One turning vector, and how many steps it has turned:
The counts run from 0 to 1316.
[ 11.5 -18.5  16.7  14.1  -5.9   8.4  -4.9  16.3 -41.3 -23.6 -16.2 -20.0
 -38.7   7.8  34.1  10.6 -10.3 -21.0  42.9 -27.3  11.0   3.7  12.6  18.8
  10.0  -8.8  -4.7 -12.5  -0.9   6.6  35.4  -1.2 -16.7  41.1   9.1 -41.3] | 1197
[ -1.2   6.6   4.4 -10.6  11.4   0.1  11.7   7.8  38.8  -6.1  -6.2  -9.4
  22.0 -29.8 -26.7   8.9  11.7  14.3  20.0 -24.8   9.9  33.9 -28.4 -25.8
  -7.0 -41.3  -8.8 -25.5  23.5 -16.6  -7.4 -19.7  19.5  66.8 -25.2   7.3] | 1309
[  0.4  59.8   2.7 -26.5  19.2 -25.9   3.1   3.9  29.9 -27.9  30.7  19.4
   2.8 -34.0  -8.9  -3.3  34.9 -20.3  15.4   4.4  17.5  14.8 -19.7  -0.1
   1.4  22.2   9.3 -14.2 -16.1  -6.5 -20.9   6.0   7.3   9.3 -28.5   6.6] | 682
[-18.5 -17.8  11.3  11.3  16.1 -28.6  33.3   3.2  20.5  -4.4  14.0  37.4
  12.5 -14.8  -0.6   9.8  -2.8  39.1  35.0   1.9  13.5  -9.0 -34.1  17.8
 -18.6 -26.4 -31.2 -19.1  -2.3 -12.3 -12.4 -38.6  36.5 -22.2 -26.6   7.4] | 789
[-21.2   9.6  12.9  73.4  -6.8  22.9  22.4 -38.8  11.1  24.5   0.5  10.3
   2.4 -44.2 -12.8   5.5  22.5   4.1  15.8  10.3   0.3 -16.6  35.4 -18.5
 -11.5 -10.9   1.5  -9.6 -11.3  14.2  -1.0  -7.2  -0.6 -19.2   6.5  -7.8] | 730
[ 25.9  -2.6  -8.2  15.0   7.0   4.0  20.0  19.3  55.5  -1.6  21.1   6.5
  19.4  10.0  -9.1 -29.7  10.1   8.9  51.1 -42.2  -2.1  19.7  26.0 -28.4
   2.5 -17.2 -11.1   4.4  26.6  -0.9 -10.4 -30.6  -0.2   9.3  -1.2  13.4] | 747
[ 31.4   1.2 -43.4  16.4  17.0  23.3   1.1 -13.5  21.1   3.2  25.8  -7.7
 -10.0 -22.3 -13.8 -31.2  -4.0 -28.1   9.0 -42.8 -10.8  19.2 -27.4   2.0
  11.0 -20.3 -16.2  20.0  16.2  -3.5 -34.0  30.8  -2.0  45.0 -11.9  21.5] | 1171
[-15.6   4.2  23.4  30.1  18.4  19.3  16.6  -5.4   9.3   4.0   5.6 -29.3
 -14.1 -42.2 -11.4  17.6  22.7  -5.8  39.4  17.6 -11.4  24.7   3.4 -16.2
  34.7 -15.5   0.2  20.4  -6.2  15.4 -32.0   2.0  40.9  24.2   9.2  -9.8] | 1087
[ 24.9 -26.4  25.9  13.6   3.3  32.0  15.5   6.9 -41.2 -36.5  11.0  21.7
 -25.0  16.6  13.3 -17.2  10.8   8.9  28.7 -21.1 -19.2  30.4  28.5   5.9
   2.0 -24.0  -4.4  15.4   1.8  -8.6  -3.0 -35.2   0.4 -37.1  14.9  18.6] | 420
[ 34.9   4.7   2.1  26.5 -37.0   1.3   2.6   3.4  47.2 -16.7 -10.4   6.2
  22.0   0.7   5.3  25.8  20.2   3.8  28.0 -32.1 -33.1  16.8  14.4 -17.2
  -6.6   8.4  11.9  21.1  29.9  16.7 -28.2  -6.2  -6.3  44.3   4.6   8.9] | 955
[ 19.7 -12.9 -22.7   4.8  31.3  -0.9 -35.4 -22.2   0.7 -38.2 -22.6 -14.3
 -25.8  -3.8  33.7  -8.7 -21.0 -12.9 -11.0 -20.0  11.3  21.3  28.3 -43.3
   6.2   1.9  -4.5  32.7  39.2 -18.0  13.8  -3.2   1.0  11.3  28.1  -8.9] | 1181
[ 20.4 -12.0   2.7   4.1 -14.2  21.9  -1.8  17.9 -64.7 -17.1 -29.3  -4.1
 -43.5   5.5  24.6   9.7  14.1 -10.6  21.3   0.8   3.8  16.9   3.5   3.8
   2.6 -19.4   9.3  -6.9 -25.0 -17.1  32.8  -0.2 -30.6  47.0  27.6 -24.0] | 1198
[  5.8   6.5   4.9  -2.5 -20.3 -12.7  -7.0  29.5  35.9  12.4   0.8 -12.9
 -20.9  16.2  19.9   5.6  24.4  -2.3  47.3  -3.6   1.5   0.7  13.1 -55.7
  -9.4 -18.5  -1.5   1.6 -18.6  12.8   3.5 -48.2  -3.4  58.0  19.3  -4.4] | 883
[-21.4   9.4  15.3   1.5  19.0  -4.2  -8.0  -5.0 -14.5 -17.9 -23.2  20.8
 -10.9 -11.2 -29.5  28.2  25.0  52.3   9.2  24.6 -21.5 -12.2 -25.9   8.3
 -40.9  -4.9  20.9 -33.8 -13.1 -37.5  18.1  17.7  -6.6  37.8   3.3  -7.9] | 12
[  3.0  27.2 -28.8  -3.4 -33.4 -24.8 -37.4 -29.5  16.2  21.8  32.5   0.3
  -0.8   4.8 -20.3   3.7 -12.6  19.4 -44.1 -14.4  -9.8  -8.6   0.3  -0.7
  -7.7  -9.2   2.7   3.9 -37.6  -6.0  -6.0   0.0  28.7  12.8 -21.3  29.4] | 382
[ 39.7  -8.7  24.5   4.6 -16.5  -1.6 -13.4 -23.0 -34.5 -46.6   4.8  14.5
 -17.9  31.4  29.5  16.0   3.4 -13.1  23.5 -41.2 -15.3   4.5  31.5  16.3
   5.6  21.6   8.7  38.2 -12.1   2.7  11.6   2.0   8.4   1.8  14.5 -32.9] | 422
[-17.3  40.1  33.2  18.0 -22.3 -11.7  31.1   3.3  23.5  -4.2  -9.2  -0.6
  -2.8  -7.7   8.8  31.7  48.1  20.1 -27.0  10.5  -6.2  -6.4   2.9  -5.3
  -0.7 -24.2  28.0  -4.2 -46.2   4.2 -36.9  -9.7   8.7 -16.6  -1.6  23.7] | 804
[ 13.2  14.5 -12.8  -7.7   1.1  10.9 -32.1  20.8  18.1 -31.2  -1.6  23.4
 -33.0  17.2  -9.3 -18.9  -2.9   4.5  -9.1  -9.7  -1.0   3.7  24.2 -27.4
 -30.8  -5.8  28.9  11.9  -6.6 -28.2  31.5 -10.7 -43.7  51.0  19.8  28.6] | 751
[ 11.2  14.0  -3.3   5.4  29.5 -23.7 -10.4 -13.6 -29.9 -31.1  30.8   7.9
  -3.0  -2.8 -12.6   9.0  42.0 -11.0  -5.5 -34.4 -19.9  -1.9  23.3  34.6
  38.0  26.3  14.1   2.7 -24.9 -10.8  21.5 -10.1  -5.2  -5.0  12.3  10.3] | 204
[-18.0  -1.5  18.7   3.8 -14.4   0.9 -36.4   8.3   9.8   1.6  23.3  -1.1
 -31.0 -18.0 -28.2   5.8 -11.4  22.0  -0.1 -24.6 -28.6 -20.1 -24.6  -0.9
 -19.7 -39.3   9.5 -17.6 -28.8 -17.2  40.8 -18.4  31.7  23.8 -20.6  46.6] | 873
[ 17.2 -32.1 -28.5   7.0  18.8  10.0 -47.5   3.3 -28.3  -3.9  27.4  23.7
 -15.4  29.9 -33.0   8.5 -33.3  21.8  -6.1 -12.3 -11.2 -13.7   0.3  24.5
  -7.6 -10.4  -9.1   7.6 -12.6 -27.8  38.3 -33.6  10.8  11.0  -0.5   6.8] | 425
[ 44.5 -30.7 -24.0   9.3  -8.9  -7.7   3.8 -19.3  -1.5  -2.3  36.9  22.8
 -39.9  24.8  -5.7  11.5 -14.8  14.1  21.7   8.0 -24.3 -20.0  26.4  12.3
   1.5  34.5 -16.1  -0.1   1.3  21.5  -1.4 -20.9 -21.9 -24.5   8.0  -7.7] | 288
[ 22.0  12.9 -47.3   4.7 -20.7  -4.7   4.7 -34.7 -41.8   7.5  37.2   3.2
 -30.9 -12.7  15.6 -13.2  -6.1 -30.4 -10.8  24.9  17.4  -0.7  40.7  21.6
  43.6  16.9   9.1   2.5 -28.8  10.5   0.2  -3.4 -26.6  -3.1   8.6  -8.1] | 276
[  4.4  31.3 -24.6  12.2 -33.8 -16.3 -18.1  -2.1  24.6  32.2   6.6  10.6
  23.2 -11.1 -36.1   8.7  12.2  24.9 -30.9  -0.5 -22.3  17.7  17.4  -5.9
 -18.5  -4.1  19.8 -36.6   7.8  -9.0 -11.5  -8.4  14.6  24.1 -25.8  39.2] | 176
[-22.0 -24.4  -2.2 -11.9  -2.2 -10.4  14.2  -9.5  26.4  -4.8  -0.3  -2.0
 -25.8 -11.0  16.6   8.8 -27.0  26.2  26.7   7.2  19.6 -23.0 -16.8 -44.0
 -13.7 -32.4 -30.1   2.1  -6.1  -5.1  14.9 -44.0  24.6   9.7   2.5   1.1] | 19
[ -1.2  10.8  32.3  13.6  44.9  -0.1 -13.0  20.8 -14.8 -44.2  17.9   7.7
  -9.1 -16.4 -11.6   1.9  30.6  -5.7  15.2 -21.3 -29.6  20.1  38.0  28.3
  33.2  12.3  21.6 -17.0  11.8 -13.9  -0.2 -16.4   3.5 -31.6  -1.4  12.4] | 1190
[ 28.3  30.6 -18.8  12.8 -28.3 -17.3 -22.9   5.3  21.3   6.6  10.6  39.8
   9.2   6.0  15.6 -21.1  14.8 -14.3 -18.3 -49.8  15.0  -4.2  11.0 -13.3
 -25.6 -10.5  -7.0  -4.5 -18.3 -18.1  26.6  -7.7 -37.1  47.2   6.2  13.1] | 187
[ 11.4 -28.0 -15.9   5.4 -10.9 -13.7  31.5   2.0  -1.5  -5.3  22.5  17.6
 -36.2   8.0  24.5  26.3  -9.9   7.3  42.8  35.8   3.7 -20.2 -20.2  -7.5
  10.3   2.8 -34.7   5.0 -16.1  17.8 -26.7 -47.2   3.0   0.1  15.4 -26.6] | 361
[ -3.7  -9.2 -17.9 -11.2  17.0   2.7 -14.6 -13.7 -41.4 -10.5  -1.4   8.4
 -51.7  20.5 -27.3   0.1 -41.6  27.9  -0.8  35.7  17.7  -8.2  -6.1  11.9
 -35.7  -6.9   5.3 -27.2 -22.8 -27.3  22.6   0.4  -9.2  29.3 -23.4 -22.7] | 782
[ 19.5  -2.1 -13.1  11.9  21.1   2.1  13.4  -7.2 -30.0  -4.0  19.7  15.6
 -21.3   9.1 -16.1 -11.3  -1.6  33.3  -7.5   2.5 -32.9   2.1  -2.2  59.6
  -9.2  18.5  11.9 -26.8  -5.6   0.7 -34.1  23.0 -12.5 -40.2 -23.0  16.5] | 711
[ 33.5 -45.5  -2.5  36.9 -31.6  29.1   0.7 -15.0 -34.4   0.2 -22.0  42.4
  -0.2  12.6  17.7  -3.4 -15.9   9.6  27.7  -2.6  11.7  30.7  10.4  -7.1
 -31.6 -32.2 -27.3   6.9  17.0  -2.1  10.5 -22.8  -6.0   6.9  -8.1 -21.8] | 1061
[  4.8  10.1 -25.7 -12.7 -36.5 -14.1   5.2   5.7  30.4 -23.7  32.8  30.4
   0.7  14.8  28.8 -33.8 -22.2  -1.1  -2.6  -2.9  40.4   9.4  -8.3 -10.0
  -3.4 -11.4 -21.6  18.4   7.5  -6.0   2.0 -43.3 -15.1   9.8 -20.5  23.5] | 50
[ 24.1 -41.8 -11.5  22.3  11.3  50.4   8.4  -1.2 -33.3  -4.9  13.5  39.0
 -43.7 -12.1  -2.5 -11.9 -13.3  -1.1  20.6   1.7 -11.4 -12.3 -25.7  10.4
 -14.9 -27.8  -9.8  26.9 -26.4  -7.8  -1.0   0.1 -10.7  15.2  18.0   2.1] | 856
[-23.3  -0.3 -33.2  14.0   6.7  -4.3 -15.4  15.7   0.2 -21.8 -27.0 -10.4
  -1.7  14.5  32.6 -10.2 -21.8  -7.3  25.1   6.0  35.6  14.5   4.6 -26.2
  -5.0  -7.8   1.9  37.4   5.0 -27.3  27.5 -15.6 -10.6  63.7  15.2 -16.7] | 333
[  0.0  -3.4 -13.7  16.5  12.6  47.0 -42.2   9.8  -7.1   0.8   0.7 -42.9
 -57.4   0.4 -29.1   3.3 -32.3   9.3   0.6   7.0 -12.5  14.2   2.1  -3.4
 -14.4 -19.3  20.9  22.3  -6.5 -27.6   6.9  17.1   6.3  34.0  -9.2  -3.3] | 1303
[-17.6  27.0 -12.3  16.6  34.8 -28.1  29.4  29.9  41.5  -7.5  10.1  -8.6
  22.9 -18.0   3.9   1.3  15.3  -7.7  41.3  13.8  39.5 -14.9  22.3 -21.1
   3.2   4.8  -6.5 -27.0   5.2   8.1   7.8 -31.8 -21.9  14.1  -7.5 -28.7] | 894
[-31.5  13.6  25.8  24.5  15.6 -16.1  13.7   1.2  -8.8 -37.7  -5.6 -16.2
  14.7 -20.7  11.6  34.8  -0.1   2.9  35.5   8.6  18.2   9.7  29.7  29.4
  19.4  35.9  19.8  -6.4  24.4  -3.2  24.1 -21.8   4.4  10.8 -17.2 -52.1] | 343
[ 19.2 -24.0 -39.9  25.5 -15.7 -18.8  25.6 -19.8 -34.8   1.2 -13.2   7.3
  40.8   8.6  14.4  11.9  15.9  15.6  -3.4  -5.6   8.7  57.8  16.1   5.6
  19.3 -26.7  -5.1   1.1  32.5  -3.9  -8.7 -20.3  25.7  12.9   1.7 -15.7] | 1266
[ 12.8 -19.1  12.6   3.0 -17.7 -35.5   7.9   8.3  -8.6  -8.8 -21.0  27.8
  11.7  26.9  27.5  16.5 -12.3  62.0  12.1  -7.5   4.4  15.8  -4.2  31.4
 -36.0  -7.5 -10.1 -28.8  34.2   5.4 -14.4 -22.8  13.3 -17.5 -27.0   7.0] | 1133
[ -9.3  20.4  43.9   1.2 -26.4 -13.2  -2.9  22.7  15.6 -31.3 -26.4 -38.8
 -32.8  22.9  37.0  13.3  -4.3  26.6   3.3 -10.2  -3.6   1.6  -3.3 -27.0
 -28.4 -33.6  24.9  19.8 -15.3   9.3 -16.8  -9.3  16.4  11.4  -8.3   9.4] | 242
[-10.4  19.0  12.3  10.2 -48.1 -18.5  18.1  -1.8  -0.7 -43.6   2.8  33.6
   8.1   4.1  24.1  28.4   7.4  -2.1  -9.7  13.0  34.8  -2.7  30.7  12.5
   0.5  12.5  15.5 -24.3   4.2  -4.8  19.8 -39.3 -29.5  -5.6 -10.1  -2.4] | 271
